Each run below is a few steps of one of 3 hidden systems, one row a step.
trace 1, Pidu (6 x 32):
[[1.061, 3.635, -1.916, 2.868, 1.317, -2.342, 1.481, 2.142, 1.087, 0.742, 0.629, -0.916, -0.567, 0.899, 1.362, 2.074, -0.371, -2.326, 2.963, 0.232, 3.077, 3.553, 0.382, -3.048, 3.558, -2.429, -0.729, -0.778, -2.263, -3.960, -1.673, 2.996],
[1.387, 2.872, -2.218, 4.228, 2.348, -3.820, 1.135, 2.713, 0.318, 0.873, 1.545, -1.720, -0.429, 0.665, 0.445, 1.394, -0.282, -1.476, 2.478, -0.008, 1.484, 2.961, 0.738, -4.224, 2.951, -2.218, -0.597, -0.960, -2.182, -4.728, -1.030, 2.424],
[0.808, 1.495, -2.299, 4.852, 2.356, -4.482, 0.805, 2.830, -0.488, 0.583, 2.371, -2.751, 0.617, 0.632, 0.126, 0.989, -0.630, -1.571, 1.569, -0.895, 0.220, 2.848, 1.292, -4.441, 2.810, -1.590, -0.465, -1.670, -2.318, -4.444, -0.502, 1.766],
[0.812, -0.185, -2.212, 4.937, 2.518, -5.066, 0.305, 2.886, -0.829, 0.393, 2.872, -3.360, 1.502, 0.968, -0.586, 0.039, -0.664, -1.267, 0.933, -0.627, -1.309, 1.710, 1.724, -4.681, 2.164, -1.409, -0.325, -2.353, -2.220, -4.327, -0.110, 1.490],
[0.515, -1.283, -1.830, 5.437, 2.634, -5.140, -0.412, 2.873, -1.704, 0.577, 2.754, -4.327, 2.403, 0.723, -1.449, -0.460, -0.885, -0.719, 0.106, -1.454, -2.789, 0.666, 1.883, -4.311, 1.633, -0.816, -0.478, -2.607, -1.734, -4.030, 0.332, 0.346],
[0.637, -2.741, -1.572, 5.013, 2.341, -4.149, -0.910, 3.313, -2.031, 0.927, 3.469, -4.032, 3.335, 0.465, -1.606, -1.573, -0.325, -0.150, -0.337, -1.510, -4.273, -0.642, 1.407, -3.055, 0.885, -0.104, 0.193, -2.203, -0.958, -3.518, -0.023, -1.118]]
trace 2, raf:
[[-0.445, -3.576, 0.036, -0.617, 0.262, -1.186, -1.527, 1.106, -1.871, -0.424, 2.686, -2.514, 3.439, -1.861, -3.349, -3.218, -0.779, 1.998, -2.590, 0.088, -6.271, -4.394, 0.120, 0.721, -2.239, 2.381, 1.987, -0.218, 1.724, -0.078, 1.139, -4.760],
[-0.542, -4.547, 0.288, -0.175, 0.226, -0.957, -1.029, -0.182, -2.106, -0.107, 3.158, -2.288, 2.937, -1.671, -2.792, -2.872, -0.180, 1.918, -2.599, -0.171, -5.682, -3.915, 0.812, 0.398, -2.769, 2.220, 1.703, -0.996, 0.985, 1.016, 1.038, -4.538],
[0.019, -5.240, 1.676, -0.181, 0.211, -0.422, -0.535, -0.443, -2.946, -0.085, 2.675, -1.625, 2.473, -1.229, -3.277, -2.414, 0.065, 1.714, -2.239, -1.347, -4.205, -3.135, 1.293, 0.730, -2.798, 2.145, 1.770, -1.393, -0.392, 1.524, 0.821, -3.474],
[0.355, -4.989, 2.056, 0.506, -0.498, 0.545, -1.072, -1.310, -2.451, -0.496, 2.863, -2.361, 1.859, -0.076, -2.819, -1.350, 0.832, 0.950, -2.535, -1.353, -3.173, -1.781, 1.294, 1.421, -2.300, 2.467, 0.465, -1.605, -1.738, 2.786, 0.418, -1.982],
[0.604, -4.789, 2.333, 1.033, -0.403, 1.077, -0.653, -1.419, -2.587, -0.584, 2.555, -1.538, 1.731, 0.876, -2.268, -1.098, 1.249, 0.664, -1.771, -1.943, -2.233, -1.059, 1.661, 1.301, -1.990, 2.796, 0.149, -2.160, -2.746, 3.259, 0.298, -0.987],
[1.150, -4.367, 2.891, 1.733, -0.413, 1.777, -0.976, -1.672, -2.804, -0.705, 2.141, -0.798, 0.575, 1.663, -1.988, -0.501, 2.100, -0.406, -1.058, -2.289, -1.306, 0.297, 2.400, 0.890, -0.913, 2.196, -0.281, -2.023, -3.714, 3.909, -0.104, 0.171]]
trace 3, Bes, 6 rows:
[[-0.970, -3.041, 2.280, -3.869, -2.116, 2.823, -0.107, -3.320, -1.485, -0.843, -1.545, 2.234, 0.298, -0.566, -0.077, -1.413, -0.224, 2.123, -3.086, -0.993, -0.831, -2.658, -0.755, 3.952, -3.400, 2.842, -0.815, 0.732, 1.164, 4.929, 1.024, -3.912],
[-0.516, -3.600, 2.765, -3.164, -2.099, 3.876, -1.131, -3.053, -1.486, -1.143, -1.111, 1.745, -0.116, -0.069, -1.003, -1.290, 1.283, 1.509, -2.187, -0.438, -0.894, -1.834, -0.286, 3.933, -2.999, 2.730, 0.489, 0.056, 0.516, 5.100, 0.872, -1.298],
[-0.278, -3.735, 2.600, -2.250, -1.882, 3.994, -1.756, -2.545, -0.795, -1.434, -0.017, 1.024, -0.464, 0.171, -1.360, -0.971, 2.173, 1.200, -2.305, 0.229, -1.277, -1.609, 0.681, 3.872, -2.570, 1.701, 1.017, 0.001, -0.442, 5.473, 0.897, -0.262],
[-0.174, -3.304, 2.148, -0.890, -1.858, 4.729, -2.755, -1.748, -0.846, -1.456, 0.740, 0.276, -0.160, 1.219, -2.438, -0.787, 2.524, 0.587, -0.990, 1.199, -1.874, -0.833, 0.854, 4.187, -2.446, 1.041, 1.491, 0.084, -1.946, 5.104, 0.549, 1.208],
[0.458, -2.685, 1.259, 0.280, -1.287, 5.164, -3.242, -0.920, 0.729, -1.224, 1.666, -0.936, -0.034, 1.301, -2.619, -0.910, 3.397, -0.167, 0.193, 2.225, -2.336, 0.308, 1.042, 3.530, -1.490, 0.124, 2.709, -0.089, -2.616, 3.992, 0.137, 2.496],
[0.796, -0.920, 0.815, 1.307, -1.248, 5.558, -3.168, 0.834, 1.357, -1.384, 2.238, -1.419, -0.333, 1.884, -2.763, -1.216, 3.740, -0.481, 1.257, 3.473, -2.541, 0.274, 0.675, 3.635, -0.528, -0.265, 3.079, 0.518, -3.219, 2.168, -0.692, 3.321]]

Which system made each run below?
trace 4 (4 x 32):
[[-0.135, -1.145, 0.116, 0.301, 1.848, -5.404, 2.073, 0.540, -2.539, 1.348, 0.172, -0.225, 2.702, -1.602, 0.846, -0.798, -4.241, 1.415, -2.267, -3.385, -1.770, -2.089, 0.117, -3.606, 0.221, 1.810, -2.072, -1.621, 2.353, -2.614, 0.294, -5.290],
[0.220, -2.221, 0.635, -0.955, 1.051, -4.823, 2.126, -0.732, -3.394, 0.801, -0.705, 0.833, 2.191, -1.453, 1.261, -0.642, -3.997, 1.366, -2.696, -4.343, -1.097, -1.662, -0.110, -3.391, -1.026, 2.724, -2.908, -1.570, 2.262, -1.248, 0.418, -5.658],
[-0.357, -2.843, 1.142, -2.036, 0.344, -3.245, 1.754, -2.243, -4.093, 0.445, -1.435, 2.508, 1.750, -1.993, 1.572, -0.389, -2.957, 1.566, -3.006, -5.110, 0.333, -1.462, 0.160, -2.278, -1.276, 3.305, -3.112, -1.155, 2.242, 1.210, 0.776, -6.009],
[-0.426, -2.876, 2.280, -2.491, -0.072, -1.603, 1.833, -2.877, -3.345, 0.216, -2.648, 2.798, 0.556, -0.525, 2.257, -0.709, -1.981, 1.147, -3.173, -4.966, 1.459, -0.810, -0.366, -0.508, -1.953, 3.525, -3.378, -1.052, 1.037, 3.229, 0.579, -4.898]]
 | raf
trace 5, 4 rows:
[[1.454, 1.666, 0.497, 3.112, -0.073, 1.999, -1.000, 0.244, 0.276, -0.498, 0.444, 0.201, -2.016, 2.533, 0.116, 2.382, 2.610, -2.685, 2.510, 1.497, 3.299, 4.056, 1.096, 0.271, 2.490, -1.801, 0.034, -1.551, -4.835, 1.142, -1.463, 6.202],
[1.427, 2.028, 0.816, 3.231, 0.537, 1.878, -0.938, 0.782, 0.623, -0.314, 1.431, -1.068, -2.049, 2.865, -0.963, 2.191, 2.591, -2.335, 3.164, 1.821, 2.190, 4.236, 1.301, 0.102, 2.754, -2.460, 0.323, -1.190, -5.165, -0.650, -1.275, 6.159],
[1.070, 1.763, 0.336, 4.135, 0.496, 1.825, -1.474, 1.926, 1.669, 0.121, 2.015, -1.693, -2.057, 3.073, -1.119, 1.790, 2.024, -2.606, 2.918, 2.443, 1.250, 3.476, 1.238, -0.478, 2.835, -1.856, 1.229, -0.910, -4.957, -1.161, -1.390, 5.747],
[1.353, 1.627, -0.569, 4.625, 0.616, 1.068, -1.571, 2.329, 1.347, -0.269, 2.570, -2.252, -0.734, 2.629, -1.496, 0.998, 1.776, -1.541, 3.008, 2.601, -0.215, 2.451, 0.868, -0.658, 2.483, -1.983, 1.520, -1.108, -4.173, -1.944, -0.759, 5.784]]
 | Pidu
trace 6:
[[1.387, -2.708, -0.087, 5.901, 1.967, -1.969, -0.397, 0.625, -2.804, 0.606, 4.155, -3.739, 1.344, 2.155, -1.488, 0.161, 2.062, -1.732, -0.025, -2.278, -1.190, 2.427, 3.080, -2.279, 1.266, 0.445, -0.644, -3.384, -5.363, -0.194, -0.454, 1.724],
[1.218, -3.397, 0.186, 5.291, 1.910, -0.991, -0.977, 1.359, -3.023, 0.320, 3.685, -3.507, 1.321, 1.699, -2.394, -1.092, 2.091, -1.528, -0.036, -1.917, -2.965, 1.446, 2.957, -1.221, 0.454, 0.629, 0.191, -2.889, -4.934, 0.101, -0.620, 1.007],
[0.879, -3.447, 0.587, 4.464, 0.933, 0.259, -1.636, 0.914, -2.490, -0.006, 4.194, -4.103, 1.279, 1.664, -2.943, -1.781, 2.242, -1.136, 0.000, -0.712, -3.373, 0.471, 2.486, 0.091, -0.274, 0.367, 1.135, -2.304, -4.385, 0.389, -0.358, 0.891],
[0.957, -3.694, 0.617, 3.746, 0.225, 1.683, -2.388, 0.753, -1.601, -0.135, 3.948, -3.705, 1.802, 1.246, -3.529, -1.925, 2.563, -0.564, -0.444, 0.104, -3.943, -0.685, 2.059, 1.230, -0.421, 0.358, 1.963, -1.843, -3.728, 1.032, -0.140, 0.434]]
 | Pidu
trace 7, 4 rows:
[[0.043, 2.863, -1.780, 0.844, 1.639, -4.658, 2.363, 2.781, 0.295, 1.342, -0.129, -1.020, 0.940, -1.244, 1.509, 0.167, -3.369, -0.203, -0.161, -0.629, -0.509, -0.309, -0.790, -3.984, 1.788, -0.148, -1.036, 0.093, 2.557, -5.406, -0.114, -2.168],
[-0.559, 1.517, -1.298, -0.367, 2.206, -5.254, 2.492, 1.418, -0.043, 1.111, -0.703, 0.059, 1.296, -1.617, 1.211, 0.196, -4.546, 0.873, -0.406, -1.271, -0.654, -1.758, -1.135, -3.403, 1.073, 0.547, -1.738, -0.008, 3.267, -4.387, 0.382, -3.433],
[-0.597, 1.266, -0.175, -1.549, 0.916, -4.598, 2.351, 0.489, -0.622, 1.205, -1.502, 1.021, 1.494, -1.451, 1.670, -0.161, -4.804, 1.643, -1.499, -1.971, -0.086, -2.265, -1.669, -3.364, 0.065, 1.198, -1.798, 0.506, 4.310, -3.475, 0.768, -4.484],
[-1.090, -0.343, -0.030, -3.104, 0.299, -3.897, 2.564, -0.558, -1.890, 0.558, -2.479, 2.370, 1.537, -2.098, 1.881, -0.379, -4.177, 2.232, -1.904, -2.879, -0.114, -2.149, -1.480, -2.190, -0.757, 2.181, -2.308, 0.710, 4.811, -1.677, 0.673, -6.002]]
 | raf
